(in the rows, 128 means zero)
Families of rows that turns and mirrors carry onto each other, the same ones carrying the whole set onto itself: the rest of each named row's family, in list order:
8 families of 4 rows:
j_642: [121 106  96  98 119 144 109 103 148 102 153 125 169  82 130 128 107 108
 126 123]
j_794: [154 100 133 153 133 135 117 136 145  90 131 153 129 123 133 128  97 150
 111 146]
j_277: [157 116 140 143 114 134 107 142 139  94 124 143 168 130 120 115  95 143
 154 118]
j_140: [126  82  93 112 119 125 115 100 149  82 152  93 156 112 120 140 108 123
 132 132]
j_940: [148 113 111 139 149 150 131 130 143 106 122 159 152 123 122 117  87 147
 139 150]
j_309: [151 110 135 148 154 126  89 141 146 105 127 141 146 139 112 116  98 130
 148 143]
j_480: [154 105 115 156 153 130 110 130 146 106 120 130 131 136 118 122  89 140
 125 148]
j_214: [149 106 136 142 126 118  94 137 138 103 129 153 163 124 106 107 130 133
 137 132]
j_386: [122  94 103  98 134 138 117 106 159 107 146  95 174 103 111 143 106 129
 119 120]
j_280: [153 106 108 125 123 113 126 126 148 106 130 163 115 124 124 131  92 149
 127 143]
j_343: [123 119 101 102 124 136 123 113 142  93 188 143 143  94 127 142 103 118
 141 120]
j_104: [155 114 119 147 143 151 134 136 134  97 141 139 133 124 126 115  93 150
 107 139]
j_848: [113  82  98  95 129 145 107 116 142 111 154 103 146  98 127 122 105 118
 126 113]
j_97: [151 108 117 149 138 121 133 123 135 108 124 150 122 118 121 124 113 151
 112 133]
j_937: [165 116 118 148 154 140 111 131 143 106 113 143 128 106 116 134  94 154
 134 131]
j_168: [164 117 125 143 125 122 130 122 146  97 109 134 139 117 132 129  86 154
 137 122]
j_122: [103 109 130  96 144 150 111 121 128 101 155 140 141 116 130 155 106 118
 152 111]
j_784: [115 103 119  86 149 136 108 121 130  97 172 131 154 118 125 154  87 110
 137 113]
j_381: [115 115 132  93 126 129 108 129 129  96 158 116 137  91 135 145 114 120
 138  99]
j_425: [116 119 123  95 145 139 121 123 146 103 180 130 151 118 109 162 105 133
 144 110]
j_126: [118 121 100  98 129 128  96 121 142  94 177 124 131 116 124 158 116 118
 142 111]
j_687: [159 112 126 133 127 135  91 138 154  93 131 142 157 137 104 103 102 152
 142 146]
j_357: [137 109  94  95 123 133 101 116 157 107 136 106 165  98 132 155  96 134
 106 116]
j_524: [111 102 115  92 148 147 100 118 138  81 174 123 127 108 123 148 110 130
 123 112]
j_320: [118  88 107  96 139 139  87 111 147  80 160 103 149  98 118 137 117 122
 119 117]
j_526: [159  97 147 148 134 122  87 139 152  90 123 149 155 111 125 121 111 134
 132 142]
j_67: [132 102 124  93 131 136 109 145 142 104 189 133 152 107 117 143  91 140
 148 105]
j_513: [120 102 108 102 103 131 115 123 136  84 162  95 147 105 130 133 111 126
 115 113]
j_494: [152  91 116 142 117 134  87 145 136 110 121 156 168 109 107 122 111 121
 141 128]
j_105: [165 124 141 132 147 114  86 132 152  93 129 137 164 108 118 114 118 127
 143 138]
j_432: [163 118 110 144 143 123 106 127 155  92 125 150 169 117 110 125 104 136
 157 152]
j_987: [128  89  95  97 138 125 109 106 141  90 159 102 164 111 123 150  90 110
 119 123]

The rest of the family of j_168: j_642, j_277, j_343
The rest of the family of j_357: j_280, j_67, j_494
The rest of the family of j_524: j_309, j_480, j_320
The rest of the family of j_687: j_848, j_937, j_126
The rest of the family of j_784: j_794, j_526, j_987
The rest of the family of j_140: j_104, j_122, j_105

Families of rows that turns and mirrors carry onto each other, the same ones carrying the whole set onto itself: the rest of each named row's family, in list order:
5 families of 8 rows:
j_359: [112 130 128 125 126 125 133 143 140]
j_146: [147 111 129 159 137 115 102 159 135]
j_358: [121 109 150 127 127 121  85 117 125]
j_697: [130 114 142 151 135 103 125 148 154]
j_819: [169 101 148 120 108 128 113 129 162]
j_109: [124 109 152 130 128 122  81 118 125]
j_551: [174 104 149 123 109 135 109 129 159]
j_964: [146 101 158 131 129 133 110 149 181]
j_730: [128 110 147 109 120 138 121 146 176]
j_345: [131 129 116 133 128 142 108 155 119]
j_927: [135 102 153 120 124 130 118 147 181]
j_763: [123 110 151 129 127 124  82 117 124]
j_405: [154 105 159 137 131 145 101 150 175]
j_408: [163 102 145 114 105 127 118 128 162]
j_759: [123 107 151 130 128 119  83 118 126]
j_942: [158 107 142 108 103 133 120 127 159]
j_728: [150 119 127 157 137 131  97 160 126]
j_203: [122 126 113 126 125 130 116 154 125]
j_597: [147 120 150 122 126 168 101 148 162]
j_127: [151 125 145 165 142 133 105 150 139]
j_574: [126 110 121 138 129 103 119 156 139]
j_331: [136 122 146 111 122 166 109 145 163]
j_658: [165 114 142 110 104 148 113 127 152]
j_898: [137 107 127 151 134 104 111 158 140]
j_801: [171 112 145 116 108 149 108 128 152]
j_880: [121 107 151 129 127 118  83 118 126]
j_954: [117 120 133 136 129 107 133 145 150]
j_852: [146 135 139 156 138 151 105 148 129]
j_375: [155 114 156 133 130 160  98 150 168]
j_581: [128 117 145 105 119 153 118 145 168]
j_431: [133 142 131 139 133 155 113 146 125]
j_317: [143 127 121 145 133 142  99 157 120]
j_652: [174 108 148 122 109 144 106 129 155]
j_355: [119 119 115 128 125 115 121 155 133]
j_298: [160 111 141 107 103 141 117 127 154]
j_803: [122 110 150 127 126 123  83 118 124]
j_641: [121 108 150 127 127 120  84 118 126]
j_19: [119 139 127 126 127 144 124 144 130]
j_965: [144 116 147 164 141 114 113 149 149]
j_500: [125 108 151 131 128 120  82 118 126]

The rest of the family of j_317: j_146, j_345, j_728, j_203, j_574, j_898, j_355
The rest of the family of j_551: j_819, j_408, j_942, j_658, j_801, j_652, j_298
The rest of the family of j_500: j_358, j_109, j_763, j_759, j_880, j_803, j_641
The rest of the family of j_127: j_359, j_697, j_954, j_852, j_431, j_19, j_965

Families of rows that turns and mirrors carry onto each other, the same ones carrying the whole set onto itself: the rest of each named row's family, in list order:
4 families of 8 rows:
j_727: [133 109 158 131 134 134 117 136 141 127 113 110 128 156]
j_255: [120 146 131 135 144 144 133 159 153 125 121 115 118 114]
j_152: [119 127 147 168 137 128 118 148  90 128  96 145 135 154]
j_611: [121 121 128 164 106 137 126 102 114 129 116 131 130 100]
j_534: [136 113 165 169 122 133 115 118 110 129 100 111 123 140]
j_721: [138 127 146 174 113 162 129 124 109 124 110 123 136 104]
j_646: [125 138 129 168 143 129 122 153  96 150  87 145 107 144]
j_399: [119 111 145 159 115 116 118  98 123 134 111 116 120 124]
j_209: [146 132 107 127 116 168 129 140 125 139 110 144 112 124]
j_18: [132 117 131 126 121 145 117 141 108 120 109 149 136 165]
j_292: [134 145 132 172 110 151 128 120 108 123 105 121 109  99]
j_167: [131 127 143 124 131 127 117 134 148 125 112 106 101 149]
j_995: [144 124 146 170 124 135 119 121 114 150  90 113  95 129]
j_939: [146 136 125 166 116 163 131 128 116 144 102 127 107 100]
j_571: [ 97 127 126 157 137 108 121 137 103 133 108 153 134 141]
j_713: [141 118 143 134 136 131 117 136 142 149 101 111  96 150]
j_562: [115 138 146 175 147 145 133 162 113 129 110 133 145 115]
j_240: [110 156 134 174 147 132 133 160 115 128 105 128 118 110]
j_547: [134 145 109 130 109 165 131 136 123 116 118 139 118 114]
j_802: [139 125 125 133 112 172 130 137 122 118 122 141 143 122]
j_573: [134 130 151 163 118 122 114 113 114 128  96 108  95 138]
j_622: [109 120 111 129 119 125 120 127 111 126 117 159 135 145]
j_853: [127 136 114 119 120 137 118 141 113 119 107 148 111 159]
j_402: [103 124 134 142 144 123 131 141 153 133 128 122 137 113]
j_171: [118 123 109 135 107 146 128 116 119 124 124 150 138 113]
j_636: [124 127 145 137 145 153 132 161 148 125 124 120 144 124]
j_363: [137 127 115 129 126 140 118 144 109 143  97 151 105 161]
j_685: [133 133 129 132 148 148 132 161 154 147 114 120 111 124]
j_428: [ 94 134 132 167 148 116 131 147 123 135 117 138 139 112]
j_263: [114 144 132 160 136 116 118 147  94 127  93 142 109 153]
j_89: [123 146 128 168 151 145 135 166 124 150 102 132 115 110]
j_478: [114 109 143 135 130 114 120 118 149 133 122 113 125 133]

The rest of the family of j_727: j_152, j_534, j_721, j_18, j_562, j_802, j_636
The rest of the family of j_255: j_292, j_167, j_240, j_547, j_573, j_853, j_263
The rest of the family of j_685: j_646, j_209, j_995, j_939, j_713, j_363, j_89

Families of rows that turns and mirrors carry onto each other, the same ones carrying the whole set onto itself: the rest of each named row's family, in list order:
6 families of 6 rows:
j_273: [146 104 123 128 121 118 161  71]
j_635: [101 144 121 123 139 119 175 104]
j_506: [102 145 110 150 116 119 167 117]
j_825: [100 148 127 129 139 121 167  98]
j_379: [156 110 104 149 119 132 147 105]
j_669: [150 102 113 159 120 119 146 102]
j_394: [105 140 102 148 127 122 164 125]
j_134: [114 135 107 141 125 123 162 136]
j_40: [158 130 107 117 132 134 157 107]
j_705: [150 103 112 120 123 127 161  77]
j_182: [106 135 105 155 120 123 160 125]
j_946: [ 90 124 126 147 119 115 154 100]
j_561: [157 102 105 139 117 125 150 107]
j_856: [106 110 127 164 121 107 157  97]
j_183: [ 99 123 125 159 114 110 158  95]
j_125: [154 129 109 109 137 129 162 101]
j_845: [ 97 137 124 123 130 112 174 111]
j_464: [156 111 100 152 123 134 153  94]
j_620: [ 97 119 130 152 118 108 160  89]
j_847: [102 133 103 151 119 132 166 120]
j_839: [143 110 133 121 129 117 172  75]
j_991: [152 125 103 115 134 129 164 120]
j_3: [160 113 114 143 119 137 148  93]
j_201: [103 133 112 155 132 117 159 125]
j_567: [149 110 120 120 128 117 163  71]
j_165: [153 102 108 149 117 131 146  96]
j_392: [107 135 132 122 136 112 184  95]
j_276: [ 93 139 117 137 141 117 173  98]
j_542: [155 106 126 130 131 115 156  78]
j_376: [ 98 122 130 156 120 109 172  96]
j_598: [ 95 123 117 150 115 102 157  90]
j_197: [ 95 137 127 124 136 118 174  95]
j_960: [160 125 102 119 133 123 153  96]
j_720: [152 126 109 111 138 134 149 100]
j_120: [160 122 114 117 133 133 169 102]
j_644: [149 111 120 122 113 118 160  72]

The rest of the family of j_635: j_273, j_379, j_182, j_125, j_620
The rest of the family of j_705: j_506, j_946, j_3, j_276, j_960
The rest of the family of j_839: j_669, j_134, j_856, j_991, j_392
The rest of the family of j_120: j_561, j_845, j_201, j_542, j_376

Families of rows that turns and mirrors carry onto each other, the same ones carrying the whole set onto itself: the rest of each named row's family, in list order:
5 families of 4 rows:
j_483: [140 159 119 150 115 118 119 116]
j_778: [175 149 160 139 126 138 120 122]
j_866: [154 155 140 142 116  96 101 114]
j_180: [125 135 132 111 125 100 134 148]
j_470: [170 140 170 139 116 140 128 129]
j_821: [162 142 154 147 113 149 122 120]
j_25: [132 124 169 126 117 136 126 149]
j_771: [135 124 174 119 121 118 146 123]
j_983: [119 145 125 121 118  96 123 131]
j_344: [128 125 168 115 120 119 138 148]
j_948: [141 130 175 118 130 126 136 148]
j_281: [151 162 120 135 126 109 114 112]
j_718: [154 156 112 132 122 105 119 123]
j_540: [153 125 166 118 125 129 140 153]
j_124: [161 160 127 144 115 116 112 111]
j_990: [110 140 135 131 117 105 123 146]
j_233: [167 148 172 151 120 118 132 119]
j_835: [121 131 142 111 118  96 115 118]
j_914: [116 143 135 115 129  98 130 137]
j_246: [182 147 146 138 122 135 126 127]

The rest of the family of j_233: j_866, j_771, j_835
The rest of the family of j_948: j_778, j_281, j_914
The rest of the family of j_25: j_483, j_821, j_990

Families of rows that turns and mirrors carry onto each other, the same ones carrying the whole set onto itself: the rest of each named row's family, in list order:
3 families of 5 rows:
j_315: [102 152 120 133 167 115 131 125 140 112 142]
j_668: [123 139 119 144 121 108  79 129 135 103 118]
j_243: [112 144 124 148 131 140  90 114 112 103 132]
j_729: [ 94 158 149 153 144 125  92 114 140  98 144]
j_282: [ 91 148 134 135 137  88  89 122 139 107 138]
j_539: [139 146 136 117 140 121 137 124 166  87 115]
j_327: [150 118 131 122 130 127  91 123 137  90 119]
j_667: [100 132 156 108 155  93 107 112 142  97 151]
j_200: [121 137 162 101 121 125 119  99 136  77 126]
j_12: [128 131 132 115 117 140 107 105 110  89 121]
j_897: [136 114 154 101 150 118 109 113 140  87 139]
j_918: [107 153 102 130 138 112 128 125 126 113 122]
j_328: [122 148 142 126 169 121 136 124 164  95 138]
j_984: [130 149 111 119 120 116 132 123 142  97 105]
j_962: [ 99 154 172 124 139 116 108 105 154  82 140]

The rest of the family of j_327: j_668, j_282, j_667, j_897
The rest of the family of j_328: j_315, j_539, j_918, j_984

